In the data rows, the value 128 means zero.
Here are some points, each followed by its number:
[137 105  63 111 120 114 115 163 208 172 143  98 128 141  95 131 176 153
 143 156 135 137 113 138 203 170 128 125 122 119  94  94] 0
[128 180 128 165 197 124 115 101 100 108 116 128 109 148 134 159  88  87
 150 158 103 102 147 144  67  95  88  69 144 141 144 157] 1
[105 121 208 213 176 135 117 170  60  61 122 105 144 133 115 103  67 100
 133 117 133 116 187 156  91  54  28  68 159 164 181 146] 2
[ 47 120 105  90   0 151 198 210 169 188 206 242  40  55  76  76 105 118
  87  68  82  60  30  37 151 175 187 204  49  87 102  95] 3
[146 127 133  76 164  98  99  91 121 174 234 114  78  71 145 210 127 106
 207 200  81 191 173 242 100 222 222 188  76 116 148  85] 4
[114 121 137 255 135 109 148 100  48  35 147 134 133 145  85  94  83 118
 121  79 143  96 140 132  60  62  75 100 148 106 146 136] 5
[174 120  98  72 170 109  97  69 142 125 107 161 130 118 125 145 148 153
 136 103 131 129 138 153 111 119 164 147 131 145 124 129] 6
[ 44  60 204 255 183 143 197  99   0  74 144 163 159 109 125 101   0   0
 165 129  26  42 182 146   0  44   0  14 153 184 168 136] 7
[ 98  44  81  61  51 104 149  91 255 234  98 170  87 156  73  55 165 165
  46 120 159  94  89 106 252 157 198 153  96  78  88  54] 8
[125 127 119  80  86 106 131  91 137 172 116 163 115 105 140  93 134 133
 123 113 137 132  78 151 191 135 149 118 116 106 124 117] 9
[142 125 157 134 150 112  95 200 151 111  90  30 164 172 163 157 138 174
 122 137 194 205 147 160  85  85 130 105 126 140 169 162] 10
[121 141 217 224 197  99 120 184  48  54 135  98 136 141 149 105  29  73
 161 141 137 119 209 171  97  75  35  85 178 171 198 137] 11
[163 102 169 121 202 140  61  88  75  84 122 143 195 129 129  76 120  82
 118 146 145 167 114  67 171  95  72  55 133 139 101 116] 12
[133 129 125  62   0 146 158 198 168 164 162 149 112  91 114 111 187 153
  64 116  89 110 101  68 195 136 144 178  58 148  74 119] 13
[170 172 118  82 180 115 101 124 126 123  86 105 141 146 154 145 181 156
 121 107 162 154 143 166 108 118 142 132 132 139 141 143] 14
[123 143 102  87   0 124 154 154 184 161 194 146  57 101 101 108 130 134
  86  82 100  73  57  66 167 170 160 143 128 110  99 100] 15
[167 147  65  78 155 137 110  81 126 128 121  74 145 164 108  76 132 136
  95  99 141 132  97  97 116 167 153  85 115  99  83 145] 16
[142 120 170 142 184 123 154 149 130 138 128  78 169 153 130 174 181 114
 114 131 153 176 124 124 136 138  82 122 141 158 106 155] 17
[175   0 103 106  97 134 134 146  81 134  38  85 123  73 117 241  92 249
 177 255 155 107  90   0  64 110 185 144 155  73 120 176] 18
[148 168 145 165 181 129 111 152  95  80 104  87 159 148 127 121  89  96
 148 125 130 139 152 149  85 101  87  52 150 154 141 165] 19
[114  89 118  62 100  96 108 129 165 178 121 118 158 110  43 122 140 191
  97 182 133 100 107 136 208 155 112 149 149 138  92 130] 20
[152 223 134 166 115 122 153 168  65  59  78 101 164 105 129 153 165  78
  92 106 211 146 130  70  79  97  67 114 173 193 190 171] 21
[145 130 104  96 178 118 107  73 146 126 134 122 150 136 158 125 168 171
 136 114 126 152 107 179 163 130 180 144 113 134 119 130] 22
[162 138 127 112 190 113 132 106 114 125  97  78 181 105  76 136 150 130
  97 110 188 149 153 106  99 118  79  95 154 144 152 123] 23
[ 88 101 213 237 209 124 129 154  13  49 159 166 150 140 137 140  15  63
 195 112  74  97 179 192  71  22  36  62 170 165 172 146] 24
New points follow, each followed by the numbers of its three nearest points above by angle, nearest first.
[171 122 101  92 185 117 111  83 108  92  80 157 116 127 108 102 145 141
 106 105 135 125 131 145 144 113 111 102 130 136 112 122] 6 12 14
[ 40 149 104 139 175 114 110  62 129 173 145 159 149 118 193 169 160 129
 175 224 102 138 183 255 163 136 231 225 141  79 172 130] 4 22 6
[113 120 107  88 104 135 120  91 170 151 138 148 149 134 106 108 157 149
 120  99 135 106  99 124 154 175 146 135 133 109 114  89] 8 9 15
[190 134  89 103 162 123 116  78 132 105  85 190 154 117 119 118 192 153
 120 112 140 122 149 146 122 108 128 126 115 169 116 125] 6 14 22
[142 126 169 161 178 114 133 143 121 111 134  93 179 145 146 185 158 143
 128 147 172 168 139 121 108 155 129  99 143 147 130 172] 17 10 23
[147 111 162 121 169 123 118 193 143 151  97  84 177 130 176 163 172 171
 152 124 191 157 150 136  98 108 185 142 142 139 179 141] 10 14 17
[  0  67 168 160 110 130 127 106 180 179 104 213 109 187  94 176 118 185
 166 206 107  78 193 161 207 224 193 201 127 106  79  92] 8 20 0
[ 58  71 115 190 151  93 107 104 163 148 153 199  84 124 210 174 129 190
 179 250 104 130 207 201 162 163 205 255 128 109 163 135] 4 22 18
[134 107  99  92  91 134 157 123 172 166 139 142 109 134 108 134 131 154
 116 110 143 134 108  83 185 137 155  92 136 135 104  97] 8 15 0
[169 163 104 104  89 154 176 131 177 119 155 134 133 160  83  12 147 133
 153  85 112 134 113  79 179 153 121  79 118 112  98  65] 15 8 16
[134  93  40  72 175  82 130  44 227 182 113 123 149 136 123  86 177 144
  89 161 154 131 111 136 186  90 172 133 139  84 140  92] 8 22 0
[120 193 143 173 179 143 107 201  85  90  86  62 172 153 144 164 114  86
 183 139 146  92 166 144  33  99  77  52 147 194 156 191] 19 1 2
[147 124  95  66   0 165 174 172 132 158 189 209  58  54  98  87  79  92
  83  79  58  56  77  82 131 124 107 186  72  98 113 100] 3 15 13
[  0 192 133 147 151 123  74 139 233 153  78 144 145 186  78 121  83 182
 130 152 163 106 157 155 115 181 255 146 107   7 104  96] 8 0 20
[192 142  95  69 102 132 145 116 154 148 149 145 126 121 113  95 149 135
 103 102 156 142 107  78 163 158 130 110 149 137 109  97] 15 8 16
[187 141  93  88 140 128 114 106 147 137 120 141 147 133 115 116 151 131
 109 110 141 142 111 115 165 156 137 104 120 112 119 120] 16 9 6
[ 85 123 122 130 177 108 109  86 135 127 115 134 159 137 163 148 169 167
 143 156 133 124 150 195 165 150 172 170 112 112 111 144] 22 4 6
[133 137 123 176 187 116 184  90 105  82 226 110 141 207 110 177  18  84
 161 155 135 180  98 145 175  65 101  71 130 149 109 108] 24 1 11
[161 164 126 111 164 131 127  76 123 128 111 114 141 135 144 123 166 148
 120  95 173 142 122 115 122 102 150 132 134 119 143 139] 14 22 6
[172  91  94 122 151 123  92  98  87 127 105 168 138 111 109 131 155 109
 117 103 123 118 115  80 137 139 127 108 141 155 107 149] 12 6 16
[102 125 136 128 178 141 145  84 126  99 127 134 136 141 137 127 127 152
 126 116 150 179 155 119 148  71 115  70 167 159 149 111] 12 23 2
[163 139 133 115 181 130 136  88 155 138 125  66  96 128 105 139 167 142
 105 119 156 106 105  76  86 132 104 101 140 155 153 127] 23 16 17
[143 100 151  77 175 178  96 152 163 114 101 114 154 153 128 178 114 192
 149 140 223 121 138  79  40 159 170 158 158 152 121  84] 18 10 14
[124 107 101  81  26 142 136 145 187 160 143 162 101 102 105  82 152 136
 100  91 121 106  85  80 180 162 152 151 103 115  99  81] 15 13 3
[  1   1 155 136  72 112 108  77  96 196 188 210 119  85 138 169 115 123
 196 240  35  87 166 252 193 196 216 255  77 114  99  82] 4 3 20
[171 155  79 132 186 124 140 138 135  86 130  64 135 101 148 148 163  96
  98  89 197 143 139 115  99 115  99 125 141 132 150 125] 23 21 14
[134 202 162 173 162 102 107 201  69  42  80  72 160 157 150 164  80  79
 180 132 142 173 171 134  35  75  79  68 153 152 127 192] 19 11 2
[121  53 120 137  57 119 160 143 195 167 196 112  98 155  99 134 102 133
 125 136 124 122  80 108 238 151 180 166 101 105  78  89] 8 15 0
[125 118  90 130 159  76 104  68 144 163 158 157 124 104 175 180 134 182
 182 197 103 146 184 206 119 164 206 231 119 120 138 143] 4 22 6
[160 190 150 173 185 136 160 123  83  71 139 118  96 159 158 154  41  69
 164 156 115 117 118 168 101  49  76 117 118 139 127 160] 1 24 11
[140  85 120  63  78 129 127 100 164 152 117 154 124 113 113  97 141 142
 108  97 146 108  86 109 180 169 140 127 127  98  96  83] 8 9 15
[165 141  93  65 128 112 133 110 165 160 124 104 128 173 103 109 169 120
  87  92 158 140 118  82 165 144 114  95 149 122 123 119] 16 8 0
[133 142 107 127 181 115 108  73 167 135 120 124 147 141 155 141 173 166
 123 141 146 143 141 168 167 144 148 169 152 109 138 119] 22 14 6
[160 172  73  99  76 151 156  93 187 183 135 121  82  75 164 114 133 141
 107  95 162 131  86  49 119 109 119 136 134 121 119 103] 15 13 3
[150 145 116  69 132 138  98  85 138 136 105 142 139 162 111 111 159 170
 116 126 163 139 105 117 154 157 147 143 143 119  94 118] 16 22 6
[122 140 125 146 166 109 101 120 143 125  79 119 167 144 163 163 183 160
 129 130 169 146 146 142 150 136 163 150 149 139 138 164] 14 22 10
[ 94 124 119  81  66 101 129 122 153 170 161 171 105 102 135 135 108 134
 166 173  95 132 118 166 162 194 165 205 117 114 108 112] 4 3 9
[112 107 115 110  91 127 121 122 170 169 152 121 136 128 119 130 164 145
 126 114 136 133  89 103 171 166 170 137 119 121 104  98] 8 0 15
[128 143 147 119 194 127 132 111 106 182 131 113  94 110 138 106 165 123
 145 139 138 136 110 119 143 149 114 168 122 136 120 105] 4 17 22
[151 114  69 154 160 121 100  75 122 125  74 181  90 106 118 191 140 147
 128 125 118 126 146 156  29 148 161 171 137 151 130 163] 6 14 1
